(in the rows, 128 means zero)
One turn moves every row onto another: examples first, then more rows asked:
k_302: [182  96 122 121 163 164 143 139 160  99 135 131 120 104 128 141 102 145
 136 115 120 159 139 146]
k_692: [121 121 146 155 159  96 109 104  89 140 136 111 121 123 132 155 158 139
 121 114 128 139 163 166]
k_247: [184  71 127 161 126 112 140 142 144 133 149 131 119  84 157 149 104 137
 122 111 132 143 136 131]
k_901: [110 100  89 121 132 136 102 142 121  94 130 131 120 107 123 151 193 175
 136 106 158 116 139 149]
k_564: [144 112 119 142 135 147  83 111 113 124 134 117 134 141 124 139 158 122
 132 175  96 155 160 160]
k_301: [174  87 118 122 168 155 128 153 164 103 129 120 121 106 137 148 113 158
 142 101 132 164 137 143]
k_279: [143 106  97 115 101 109 135 124 102 110 142 123 139 145  94 125 164 177
 104 128 153 147 116 138]
k_754: [115 103  79 144 129 108 157 139 133 106 151 144 171 109 109 135 186 164
 128 117 142 133 149 155]
k_47: [130 104 144 147 163  85 106 118 106 153 122  89 112 119 126 153 159 141
 111 123 117 147 162 155]
k_563: [125 126 143 153 154 117 162 122 116 138 141 134 128  84 151 113 141 113
 102 110 125  97 134 157]
k_591: [142 106 124 104  97 137 132 180 114 121  93 121 139 108 125 147 132 132
 110  95 128 122 115 110]
k_315: [161  97 126 120 156 164 146 124 146 104 147 134 135 108 141 102 121 124
 114 160  97 110 135 140]
k_432: [167 128 110 108  83 126 135 159 146 106 119 154 157 125 127 175 147 144
 112 138 117 135 140 127]
k_544: [109  78  76 133 153 146 122 154 120 106 125 121 139 106 126 126 189 153
 133 111 147  94 121 125]
k_609: [131  96  76 123 103 111 149 139 112 129 138 139 151 125  97 106 162 153
 110 129 122 135  95 118]
k_446: [163  81 113 145 148  96 137 155 127 173 121  89 107 106 141 177 139 140
 123 132 110 146 140 127]
k_833: [175  75 100 133 146  96 151 162 138 163 122  96 118 110 133 176 130 145
 109 135 112 149 126 129]
k_597: [184  64 105 158 129 114 133 150 150 130 141 127 134  89 153 158 106 150
 133 122 132 151 139 135]
k_270: [115  76  78 132 103 130 117 143 123  98 151 141 166 103  96 138 169 160
 123 134 130 140 151 136]
k_595: [129 134  90 125 127 110 129 143 140 126 119 138 112 112 123 118 199 158
 113 109 149 119  94 134]
k_761: [136 112  89 138 103 136  96 153 138 118 121 127 122 113 122 114 191 139
  98 133 157 136 103 120]
k_670: [162 113 101 119 169 141 146 170 162 145 112 109 107 119 134 168 146 136
 119 116 117 181 129 148]
k_5: [122 134 148 149 154  99  94 104  95 132 129 119 126 130 123 143 162 126
 114 122 122 125 168 161]
k_856: [155 111  88 120 137 112 119 144 126 119 110 151 160 149 120 179 142 171
 155 104 114 114 149 135]
k_811: [136 103 138 160 138 106 169 126 110 136 143 134 119  84 171 123 129 120
  98 110 131 119 135 158]
k_607: [131 116 119 139 132 154  87 114 102 119 133 130 138 149 136 133 158 109
 131 166  98 134 162 154]
k_483: [144 108  97 142 152 162  96 123 125 131 125 124 124 148 137 139 154 123
 130 164  96 170 158 167]
k_76: [130 117 101 146 137 112 107 172 145 140  87 142 157 101 123 146 152 134
 139  74 122 124 140 125]
k_258: [158 115  94 125 172 148 141 159 154 145 110 106 111 118 127 169 146 133
 134 136 102 178 147 154]
k_746: [148 104 117 127 136 174 140 124 122 118 138 131 134 114 137 100 132 105
 115 168  94 104 127 146]
k_621: [136 116 127 127 133 152 139 123 117 115 136 132 150 114 138  97 141 103
 119 163  92  94 141 141]
k_781: [119 136 139 149 142 112 156 117  94 134 128 135 132 103 146 114 140 108
 106 115 125  98 141 164]

k_595 moves to k_901
k_692 moves to k_564
Now these:
k_761 moves to k_544
k_301 moves to k_597
k_607 moves to k_621
k_483 moves to k_315
k_258 moves to k_302
k_76 moves to k_856

One turn moves every row onto another: examples first, then more rows asked:
k_865: [155 148 145 112 110 133 168 133 137 141  99 127 121  99 156 143 130 109
 111 158 137 147 123 133  95 167 132 142 122 109 146 109]
k_41: [165 136 174 161 121 149 142 154 134 131 103 139 156 136 112 162 102 115
 159 138 146 114 134 125 110 117 130 119 127 122 117 132]
k_387: [135 119 134 125 153 155 105  97 108 149 127 135 128  90 106 126 102  90
 134 125  88 132 125 137 106  95  91 143 110 129 132 159]
k_153: [154 139 180 114 108 117 158 156 177 102 132 141 121 111 140 124 105 145
 152 111 112 122 126 140 126 125 144 167 149 120 139 158]
k_536: [145 120 132 119 119 132 127 122 190  94 137 117 142 142 140 115 118 133
  70 151 118 158 119 135 131 127 119  96 130 131 132 129]
k_381: [162 130 124 138 122 144 141 130 153 153 168 140  97 121 141 142 113 128
 116 115 129  85 128 158 132 133 119 189 135 114 102 136]
k_973: [122 156 127 127 142 122 110 140 127  96 113 142 101  81 127 134 109 140
 127 120 152 178  86 122 114 103 121 105 138 136 120 134]
k_188: [125 132 130 116 125 168 134 131 144 102  90 104 120 115 122 153 133 139
  60 148 126 120 125 128 126 110 129 158 132 112  98 132]
k_656: [118 131 139 122 158 140 148 127 148  96 156 126 135 126 129 129 111 132
 167 118 122 158 143 111 177 140 145 118 154 161 162 138]
k_415: [149 123 132 150 115 131 133 114 121 144 137 121 144 148 113 116 110 165
 136 122  95 128 130 156 164 105 113 102 108 182 126 118]
k_722: [110 128 135 105 126 125 106 117 125 112 158 134  80 114 135 139 129 126
  78 138 162 129 160 156  96 130 126 126 135 149 157 113]
k_922: [148 155 127  98 128 147 146 115 104 137  97 145 157 149 113 174 153 116
 134 136 104 129 147 129 133 146 145 156 148 121 114 107]
k_571: [150 117 139 122 129 156 138 119 152 122 107 121  99 163 146 118 125 161
 136 147 109  99 118 135 135 104 168 110 157 155 112 121]
k_700: [103 121 152 102 144  93 112 151 109 126 154 147 112 139 110 116 118 121
  93 136  90 136 160 130 158 116 106 134 117 124 150 129]
k_793: [142 133  94 137 128 131 157 100 124 144 169 103 131 120  93 166 150 130
 116 122 134 104 127 131 141 150 105 125 134 148  92 157]
k_39: [118 121 128 124 123 131 123 128 131 145  89 179  90 139 125 116 102  79
 138  96 132 149 133 119 118 123 118 131 153 113 132 121]
k_930: [115 129 126 154 152 137 159  96 126 152 146 135 102 115 155 147 132  83
 133  97 134  95 130 129 134 142 136 158 142 124 141 113]
k_880: [150 123 143 130 112 114 149 133  54 106 116 141 119 111 154 148 116 106
 116 117 121 117 128 112 130 134 121 113 132 165 142 133]
k_823: [114 129 130 126 133 137 120 134 171  73 143 127  97  89 164 125 122 126
 133 101 127 136 113 131 132 133 124 170 121 108 155 134]
k_474: [135 129 121 121 182 154  91 137 122 151 158 132 134 134 110 135 116 118
 138 132 120 154 113 150 112 131 134  93 169 155 148 129]
k_586: [136 125 129  95 123 119  89 155 145 135 154 140 171 118 111 119 125 127
 121 125 138 114 126 135 103 111  94 156 138 103  86 120]
k_500: [103 114 106 120  87 140 110 157 164 117 136 121 129 116  84 134 113 135
 114 125 126 120 135 130  83 106 148 107 125 119 110 156]
k_14: [ 96 127 101 128 159 123 129 101 105 123 158  95 151  86  99 123 120 125
 117  95 119 115 136 120 149 135 121 150 123 157 133 150]
k_603: [145 128 130 119 108 133 131 128 143 177 138 131 125 107 134 154 125 129
 186 154 122 128 132 124 124 125 129  95 136 146  73 126]
k_418: [119 143 109 103  95 124 154 132  85 167 143 150 139 114 107 113 136 139
 118 111 116 115 135 159 100 112 127 162 114 131 145 106]
k_850: [130 147 123  83 127 113 106 103 130 110 127 125 132 123  98 122 145 181
 147 132  81 112 128 137 110 100 135 156 117 145 116 116]
k_275: [120 138 144 104 115 103 159 136 158 102 137 104 149 124  77 141 144 148
 143 113 121 139 139 118 130 153 129 113 156 153 138 166]
k_281: [166 130 147 112 139 125 110 103 110 119 140 137 115 118 177 132 123 115
 138 149 116 141 135 166 153 131 147 102 102 132 143 169]

k_41 moves to k_586
k_700 moves to k_281
Now these:
k_930 moves to k_14
k_39 moves to k_387
k_536 moves to k_865
k_571 moves to k_188
k_275 moves to k_153

One turn moves every row onto another: examples first, then more rows asked:
k_187: [117 158 142 108 133 111 119 105 106 149 129 135 109 120 126 112 126 122
 152 121 157 164 111 127 134 140 131  75 187 127 155 131 146  91 141 127
 157]
k_129: [121 104 123 129 118 140 168 150 131 112 104 133 166 120  90 149  88 121
 102 131 126 124 108 118 121 145 135 185 108 126 148 137 114 141 104 130
 113]
k_606: [115 166 148 109 135 132 117 116 108 146 128 127 109 122 132 112 134 127
 151 121 162 170 116 123 132 141 126  71 181 131 149 125 135  97 149 145
 158]
k_348: [117 163 144 108 134 111 120 104 109 154 133 135 108 122 129 112 131 122
 149 120 160 162 113 129 135 139 129  75 182 128 154 128 148  95 144 127
 156]
k_820: [119 160 145 106 128 112 120 106 105 146 126 138 106 123 124 113 128 120
 160 121 157 161 109 124 136 138 130  79 182 124 155 129 151  94 140 125
 161]
k_183: [122 162 150 103 127 136 112 113 103 145 130 128 101 129 128 112 134 131
 164 126 163 161 119 126 140 143 127  76 177 126 144 121 144  97 147 138
 165]
k_691: [131 112 114 131 113 153 135 123 135 123 124 132 152 147 120 134 113 127
  90 148 115  95 122 128 136 139 132 187  80 120 119 104 137 152 122 126
 116]
k_211: [131 106 116 126 107 143 150 137 120 113  96 136 148 133 106 145  93 124
 111 133 111 108 113 114 129 137 145 192  92 109 137 122 128 154 111 126
 128]
k_416: [138  91 106 117 136 121 124 169 131 106 140 120 106 140 134 147 133 126
 131 106 137 130 191 149 102 132 117 142 139 130 108 101 132 136 151  76
 116]
k_584: [122 163 148 107 129 134 117 117 101 141 122 127 100 122 130 113 130 129
 166 121 161 164 116 121 138 141 128  79 180 126 147 123 142  98 146 141
 165]
k_534: [124 114 123 134 125 152 154 129 151 128 140 126 172 140 104 139 115 128
  75 149 133 109 118 131 134 149 120 177  99 142 130 114 127 143 117 130
 104]
k_779: [135 108 123 117 102 150 147 128 135 105 117 127 143 145  96 145  98 129
 121 155 126  97 117 121 147 151 127 189  89 123 118 121 140 142 108 117
 127]
k_844: [130  91 102 123 148 117 136 178 133 110 132 124 119 128 131 149 131 120
 118  98 139 146 184 145  91 129 120 138 150 134 125 108 118 136 149  83
 109]
k_23: [134  93 100 120 146 121 127 172 134 113 140 120 116 134 134 144 135 122
 117 104 140 138 187 149  98 132 116 135 142 136 114 100 121 137 152  78
 109]
k_376: [131 114 124 127 112 154 144 123 146 119 136 123 157 150 105 135 109 132
  96 158 130  94 124 127 146 151 117 185  88 134 114 112 141 145 119 119
 116]
k_742: [118 165 148 108 131 132 119 115 104 141 124 130 105 123 130 114 131 128
 159 120 161 169 115 122 133 139 129  76 183 128 151 126 137  99 145 143
 159]
k_181: [120 165 148 108 132 137 112 112 106 148 134 128 104 129 134 112 137 134
 157 123 164 161 120 129 138 139 122  75 177 130 142 116 144  98 150 140
 159]
k_569: [118 164 145 110 132 116 116 100 109 153 135 133 108 129 131 109 132 121
 149 123 158 156 115 130 137 137 127  74 181 127 150 123 152  96 144 126
 156]
k_671: [119 165 148 110 136 133 116 114 108 150 132 126 107 129 134 109 138 130
 152 121 163 165 121 126 136 142 122  74 180 132 148 120 140  99 150 142
 157]
k_136: [139  87 106 112 132 120 125 173 126  99 128 121 100 138 128 149 129 123
 143 102 136 132 187 142 103 133 120 145 138 123 110 104 130 137 148  73
 126]
k_191: [118 114 114 140 127 142 152 139 137 128 112 135 171 128 117 140 104 121
  74 133 114 121 112 125 122 133 139 181  97 125 141 118 113 153 117 138
 105]
k_889: [122 160 142 105 127 112 114 100 104 147 131 132 104 127 129 112 128 125
 159 124 157 156 114 126 139 139 131  76 181 124 147 125 153  95 143 124
 160]
k_627: [121 162 142 108 128 115 113  99 108 151 132 135 102 129 130 109 132 123
 156 127 159 155 116 127 139 139 128  79 181 127 148 125 154  94 144 126
 160]
k_523: [132  88 106 121 140 115 139 179 126 102 120 127 114 126 126 154 122 116
 132  91 135 148 180 141  90 129 122 141 150 129 126 112 114 137 144  84
 114]
k_431: [125 117 115 137 124 148 142 129 143 132 128 132 166 143 119 133 114 126
  71 145 118 109 120 130 130 138 130 181  88 129 131 108 126 155 125 131
 109]
k_585: [134 108 116 124 106 150 140 126 123 115 109 131 140 146 113 142 101 128
 112 146 109  97 119 121 139 138 140 189  82 114 122 111 138 155 114 122
 126]
k_840: [117 109 121 139 128 143 165 144 145 124 120 133 178 126  99 142 101 121
  79 137 132 125 109 122 124 147 128 174 107 137 143 129 111 143 110 131
 104]
k_578: [135  88 104 114 134 119 134 177 120  96 119 125 104 126 127 152 123 120
 142  97 135 141 182 140  98 132 126 147 145 125 120 114 121 138 138  79
 124]
k_745: [121 106 114 132 118 140 157 144 125 121  97 140 160 125 110 143  97 119
  94 128 112 124 108 117 121 131 145 186  95 116 144 124 115 154 110 135
 115]
k_623: [128 104 121 120 106 143 156 138 124 102  99 133 148 127  91 151  85 125
 125 143 122 110 110 111 132 146 134 191  99 117 134 132 126 140 103 123
 125]

k_523 moves to k_844
k_181 moves to k_183
k_534 moves to k_376
Now these:
k_585 moves to k_211

One turn moves every row onto another: examples first, then more rows asked:
k_617: [104 137 151  53 178 119 154 145 138 149 169 113]
k_440: [138  95 110  59 145  61 133 159 130 155 144 125]
k_461: [121 132 139  52 172  97 115 181 145 136 116 152]
k_310: [124 101 129  72 189  97  91 144 114 173 152 165]
k_51: [126 162 140  91 140  84 132 149 134 196 176 134]
k_283: [ 95 103 124 104 112  93 101 141 142 159 160 125]
k_766: [ 89 120 143 102 158 128 145 157 143 153 134 187]
k_115: [128 119 127 142 175 100 124 123 141 159 140 148]
k_50: [154 152 162  70 155  93 129 156 123 170 172 136]
k_829: [124 138 103 100 163  90 144 127  98 170 141 112]
k_545: [ 96 147 119  86 132  93 175 174 146 144 167 144]
k_521: [ 90 129 144 108 157 126 143 164 144 157 127 181]
k_119: [121 126 125 108 179 126 125 146 127 187 162 172]
k_332: [112 128 127  85 168  94 186 173 155 170 154 134]
k_717: [ 71  96 142  98 167  86 139 147 155 164 166 111]
k_499: [125 143 132  58 120 127 115 138 124 144 164 129]
k_403: [129 104 104  89 207  86 117 158 135 145 146 133]
k_849: [ 86 133 144 116 176  72 160 137 113 159 143 117]
k_43: [ 71 103 114 105 145  71 150 144 129 134 127 133]
k_392: [113 116 177  83 136  67 140 183 149 131 147 139]
k_487: [ 90  94 143  65 167  97 107 153 132 137 126 179]
k_633: [148 125 132  63 114  71 131 170 126 140 153 138]
k_170: [130 127 127 111 179 122 127 140 128 192 152 163]
k_755: [116 129 147  94 136  68  92 126  99 132 147 133]
k_959: [120 146 157 107 136 107 121 143 153 150 111 168]
k_205: [ 83 109 127  70 149  69 149 133 129 107 153 134]
k_786: [100 126 164 119 120  59 126 162 129 149 150 136]
k_958: [134 133 111  57 170  85 168 139 110 155 148 118]
k_655: [ 99 161 167 123 150  96 150 147 113 147 144 129]
k_565: [131  91 125  72 187  93  92 143 118 165 149 158]
k_492: [114 124 151  76 154  55 107 112 116 160 163 123]
k_770: [ 95  95 142  68 164  97 110 169 135 125 128 174]

k_633 moves to k_958
k_283 moves to k_499
Now these:
k_440 moves to k_829
k_766 moves to k_487
k_492 moves to k_51
k_521 moves to k_770
k_403 moves to k_115
k_332 moves to k_43

One turn moves every row onto another: examples first, then more rows asked:
k_649: [107 133 139 107 148 146 157 147 136 107 131 107]
k_319: [107 147 137 112 142 133 162 141 132 110 132 101]
k_518: [142 167 144 167 150 135 118 110 146 106 141 160]
k_152: [123 102 113 167 114 108 110 123 136 139 104 169]
k_884: [141 153 136 174 166 136 114 118 143 107 135 165]
k_826: [125 142 157 158 159 132 145 134 141 120  93 116]
k_80: [146 152 148 168 163 142 116 116 154 102 130 158]
k_458: [107  93 107 139 109  94 136 137 147 131  89 136]
k_552: [109  96 103 152  98 115 114 121 133 147 107 149]
k_643: [140 160 143 176 157 137 124 128 144 104 139 161]
k_846: [116 108 123 155  98 121 113 124 140 136  82 157]
k_688: [127 144 111 118 156 145 127 131 142  90 173 147]
k_98: [127 153 120 128 153 146 130 139 138  93 174 143]
k_916: [108 144 130 117 149 133 162 155 135 102 136 104]
k_897: [123  99  80 135 104 106 107 115 154 124 124 136]
k_226: [109 103 103 117  96 112 128 131 155 117  91 126]
k_841: [119 153 152 166 154 123 155 143 142 115 100 122]
k_943: [130 142 129 117 150 155 126 129 149  91 169 150]
k_463: [136 111  99 150 110 134  81 113 126 126 121 159]
k_274: [116  91  81 114 116 103 121 134 141 117 131 128]
k_908: [132  99  87 142 120 115  93 121 129 123 143 162]
k_261: [125 156 124 117 141 144 130 125 138  96 176 142]
k_905: [127  99  87 153 108 113  97 111 132 139 120 140]
k_111: [122 158 155 163 151 121 150 126 139 120  98 119]
k_873: [130 105  79 113 108 126  98 122 143 109 128 128]
k_238: [102 133 128 108 149 133 166 149 138 105 128 109]
k_406: [107  96  94 132  92 108 125 123 154 132 112 144]
k_872: [117 144 152 165 159 123 153 135 138 123  91 129]

k_688 moves to k_884
k_908 moves to k_152
k_826 moves to k_649
Now these:
k_873 moves to k_463
k_98 moves to k_643
k_518 moves to k_111
k_897 moves to k_905

